Rotation paths and how fast each direction turns (degrees a step)
Each turn is a multiple of 5 degrees from 10 to 175, or 0.
Each row of a path follows its step; steps can be skipped.
path 1
step 0: [ 18 -18 -34 -42   4  14  30   7  15  -8   8  -6 -12  -1  -7  18  -2  42
  31   5 -19 -32  -2  11  27 -13  -6 -28  48  26 -25 -21   2   4  26  23
  10  16  28  10   2  44 -19 -17 -20  20 -42  14 -29  19   2  15  37 -14
 -27]
step 1: [  2   8 -23  42  26   3  -6   8   6  39  -9   6 -40   4   8  29  24 -33
 -16  -4 -10  55 -37   1  49 -29  -4  24  -2 -16  14  26  13 -13 -53  12
 -12  14 -23  18   3   7  -2  28   3 -22  17  13  15   0 -17   7  12  22
 -20]
step 3: [ 30  10  12  -2   3   0 -33   4   1 -15  18  18   7  15 -10  18  59   2
   8   5   7  20 -12 -29  42 -49 -10 -38  26  -4  13   0 -11 -20  28 -10
 -17  35   6  -8  39  25 -35 -13 -17 -55  -7  11  12 -17 -14 -35   6   2
  -7]
step 5: [  6   5 -23   0  -4  15 -27  29 -40   8  32   7  14  12  18  -6  23  11
 -28 -11  -6 -36   5  -8  17  21   8   7  -6  -7 -29 -47  16 -27  11  21
  20  23  22 -22  19 -17 -17  24 -57 -38  22  19  -9   5   0  -1  42  -4
  47]
step 6: [  2   1  48  25  11 -34  -3   5  31 -36  -9 -15  -4 -10 -18 -15  -6 -28
  25 -17  48   3 -47 -18  22   5  -6 -34 -19  15   0  -3   4  21 -20  49
 -28  -2  17  44  31  24 -31   3  15  13 -17  26   0  -5  -2  11   6  -8
 -17]
step 7: [-14 -44 -22   1  32 -32 -33   4 -43   8  10  -9  18  21 -16  20  10  -4
 -22  -7 -11 -11 -15 -27  16 -41 -20  30 -13  10 -24  -6  24   8  18 -25
  11  -1 -20 -24 -14 -35  11  29   4  34  42 -22   8 -36  12   5   5 -37
  13]
step 9: [ 12 -35  -6  -5  23 -22 -15  -2  13 -26 -24 -20   8  12 -23   5  42  20
 -33  -4  16  39  19 -37  11 -13 -15  -6 -56 -15 -30  38  -2   3   7  15
  19  -8 -46  33  20 -15   3  16 -19  24   1  15  22  29  -5  15   3  35
  -9]
step 10: [-22   1   2  -5 -23  -4  31  23  34 -26  40  36  29  -9 -10  15  -9   8
  -4 -16 -51  -2  -8   4  20  22   3  34  -2  11 -17  -3   1  24 -16   2
 -12   8   9 -27 -25  -4 -30   6  -9  20  42  24 -19  -4  38  12 -42 -49
  26]
step 12: [  0 -34 -15   5  19 -48  14  26   4 -25  27   2  29   7 -18  19 -40  28
  -2 -44  34  53  20   9 -29  33   1 -12  -1  28   4  40 -27  39   7 -12
  -4  11  -5 -27   9   0  21   6   1  -1   6   2  -4   1 -27  13 -19 -23
   4]
Directions:
[13 -3 12 -3  4  7 -6 -2  1 -1  8 -9 -1  5 -9 11  9 -7 -7  1  1  0 -1  0
  2  4  9  5  8  6  7  3 -4 -5 -6  2  5 -5  0  0 -1 -7  9 -2 -8  0 10  1
 -9 -6 -4 -1 -1  5  0] : 175
[ -5 -15  13  -2   2   4   7 -15 -10  -2  -1   0   4   0  -3  -8  -6   2
  -4   6   0  12  -8   4   2  -6  -9  -1  -2   2   9  -1  -4   8  -8   7
   7   5  -6  -3   2  -2   3   5   2  -5  -2   0   4   4   1   4   3   5
   5] : 140
[  3   1  -8   0  -2  -1 -13  -2  -8   7   1  -1  -8   7  -8   1   5   2
   4   6  -9  -6   1  -4   4   1   2   4  -9  -3   6   7  -2   1   8   8
   5  -6  -7  -6   1  -9  -6   1   4  -7 -11   7  13  -6   2   4   3   2
   1] : 175
[ -7  -4  12  -4   1   2  -7  10   3  -6  -3   8   5  -7  -6  -9  -4  -5
   1  -3  -8  -1  -5  -5  11   7  -3  -2  -2  -3   1  -7  -7 -13   5   6
   1  -3  -4   3  -5  -8  -6  -3   9   5   6   1   4   3  -3 -11  -5   2
  -5] : 95
[ -1   3  -6   0  -3  -2  -5 -12   1  -6   8   3   2  -3  -1  11  -5   2
   0  -6   2   0  -2  -3  -5   1  -3   5   3   6  -4  -8  13   2   0  -1
   0  -6 -12  -8  -1  -6   5  -5   8   6   3   6   5  14 -15  -2   3  -1
   6] : 140
[  2  12   3  -7  -6   4   5   0   3   3  -2  -1   6   6   9   8   9  -1
   2   7  -2  -2  -2   4   5  -3 -10  -4   1   3   1  -9 -18   0   3   8
  -8   1   8  -5  -4  -1  -1   2   0   6   0   3   6   0 -10   4   5  -4
  10] : 140
[ -5  -5  -2  -2   8 -11   4   2   1   9   3  -6   5   6  -3   5   2   6
   5  -7   3   3   4   1  -2  -2   6  -4  -9  -3  12  -2   2 -14  -2   0
  -1   3   3   4  -7 -11   2   2   4   5  -1 -10   1  10   0  13  -8  -3
   7] : 140
path 2
step 0: [ 25  27  22  17  23  17  -7 -12 -15 -12 -16 -16 -26 -23 -13  17 -35  37
  -5 -18 -15  20 -23  -2  21  34 -43  20 -23  -4  -2  -2 -14 -21   0   7
  14 -22   3  -5   5 -19 -24   4  13 -17  -9  18 -28  -7 -45   8  36   5
   2]
step 1: [  8 -19  -6 -15  33 -14  14 -30   7 -35  48 -28  12  -5  -3   2 -48  23
  -2 -10  17  14  13 -23 -23  -6 -31   1  16 -11   4   0 -14  17  11  -3
 -33   9 -13   8  19  21  17  26  -8   2  10  26 -43   3 -23  -4  15  -1
 -15]
step 2: [ 19  21  22 -15   9 -30   7 -14   2  -6 -28  14 -10 -28   1 -41 -11  20
  -2 -44  11 -22 -24 -34   9  32 -11   2 -17   7  10  16 -27  -1  36   4
 -21 -12 -13   2  16  -4   9  12   9 -20  24  18 -13   1 -21  42 -20 -13
  -2]
step 4: [ 13   5  -2  -9  13 -29   7  -5 -15 -28   7  35 -12  -6  32  17  -3  16
 -11 -46  22  29  11 -20 -20   5 -13  11 -13   8  -3  -4 -25  -9 -29  -3
 -30  -5  -8 -20   8  -5 -14  42  13  -2   7  11 -34 -19 -49  13  32  -7
 -16]
step 5: [  9  -5  21 -21 -14  17  -4 -35 -15 -22   6   1  30 -11   0 -33  -9  54
  -6  11 -10   2  -3  -5   7  20  13   9  30 -28  -2  37 -22 -23  18  -9
 -40  -6 -23 -14  35  -5   7   9  19 -11  20  25 -30  -7 -21   0  -9 -25
  -9]
step 6: [ 43  29   0 -26  26 -40 -15  -9  -4 -11 -15 -10  -9   4  51   6 -24  32
  -5 -24 -20 -24 -10 -10   7   7 -11 -19  12  26 -20  36   6 -18  -6  -7
   6  -6  11   0  20   1  26  19  15  -7  -6 -21 -35  -3   4  27  14  -9
 -12]
step 9: [ 20  -7  17   6   5  -2 -31 -15   9  -7 -10 -22 -12 -21  -2  -2 -31   5
  12 -16 -16 -12 -13   7  31  48 -47  -3   6  -3   7  32 -16 -51  11 -11
   4  12  18  -8  21 -15  14  10   8   6  28  18 -53   8 -28   6  12  -1
  -5]
step 10: [ 55  20  -6  -1  14 -29  18  -8   1 -35  28 -17  37   6   7  15 -39  11
 -11  -2 -11 -14   9 -14  -3 -14 -24  -2 -29  -8  -1   7 -39  27  27  11
 -11  -6  -8  18  37  -7  21  29   3  16   4  -1 -30  -7   1  13   7  16
   4]
step 12: [ 12  21  20  25  -9  -9 -14 -18 -13 -38 -21 -35   9   3  12  -6   0  33
 -12 -10 -35  35  -5  -6  15  18 -45  27  -5  -7  22  11 -19  -7  -7   2
 -29 -21 -16 -19  34 -16  23   9  10   0  20 -10 -18   6   5 -26  23  16
 -27]
Directions:
[-10   0  -3   0  -3   4   2   0   2   9 -15   8   0   4  -8  -8   3   6
   0  -2   6 -10  12 -10   1  -1  -4   3   6   0   0   3   1   6   5  -4
 -11  -2   0  -2   7   4   5 -10   9  -1   3  -7  -5   4  -8  -6  -7  -2
  -2] : 115
[-18   0  -3   2  -4  -1   3  -5  -1 -11  -5  -1  -7   1   6  11   0   6
   7   5  -4   6  10   2   4   0  -4   7   0  -6   0   3   3   0   1   5
   4   0  13  -5   7   2 -11   6  -3   2   7   2   4  -8  -4   8 -10   3
   0] : 85
[ -8  11  -8   1  -2   3  -1   7   2   1   9  -2   2  -5   0  -7  -2  -1
   0 -15  -6  -2  -1   3   4   0   5   5  -1 -14  -2   2 -11  -8   2   1
  -7  -1   4  -2   0   8  -1  -3   2  -4 -11   4   9   6   6   3  -7 -12
  -3] : 120
[  1   6   0   3   0   8  -8  -3  -8  -7  -1   3   5 -16  -4 -11   4  -4
  -6   8  -3  -1   1  11  -2   8   0   0  -2  -3  -4  -4   2   1  10   7
   0   3   8  -8  -3  -2   2 -10  -6   0   9   3  -3  -3  -9  -8   3  -3
   7] : 160
[ -2  -4  -5   9   1   9   8  -5  -6  -2  -7   2  -1   0  -1  -3  -1   0
   0   6  -5   0   5  10  -7  10  -1   7   0   6   4  -2 -10  -1 -17  -5
  -4  -1  -1   4  -3   6   5  -3   2   5  -3   5   7   5  -5   8  12   2
 -10] : 90
[ -4   2  -1   1   9  -3   4   3  -4  -4  -8   2   7  -9   3   6   2  -2
  -5 -11  -1 -10   1 -11  -7   2   4  -6   9  -2  -5  -1  -1   0  -1   9
  -1  10   8   4 -14  -1  -6   5  -1   0   3 -12  -3   0   3   5   6   6
 -11] : 160
[ -5  -4   4   3  -6  -2  -7  -7  -7   4  -3  -4  12   6  -3   9   7   3
  -8 -10   6   9  -4  -3   6  -5  -6   8   4   0 -10  -8  -2  -7   0  -9
   3  -1   1   0  -3  -1  -7  -3  -8   5  -3   9  -2   4  -6  -8   6  -4
  -6] : 90
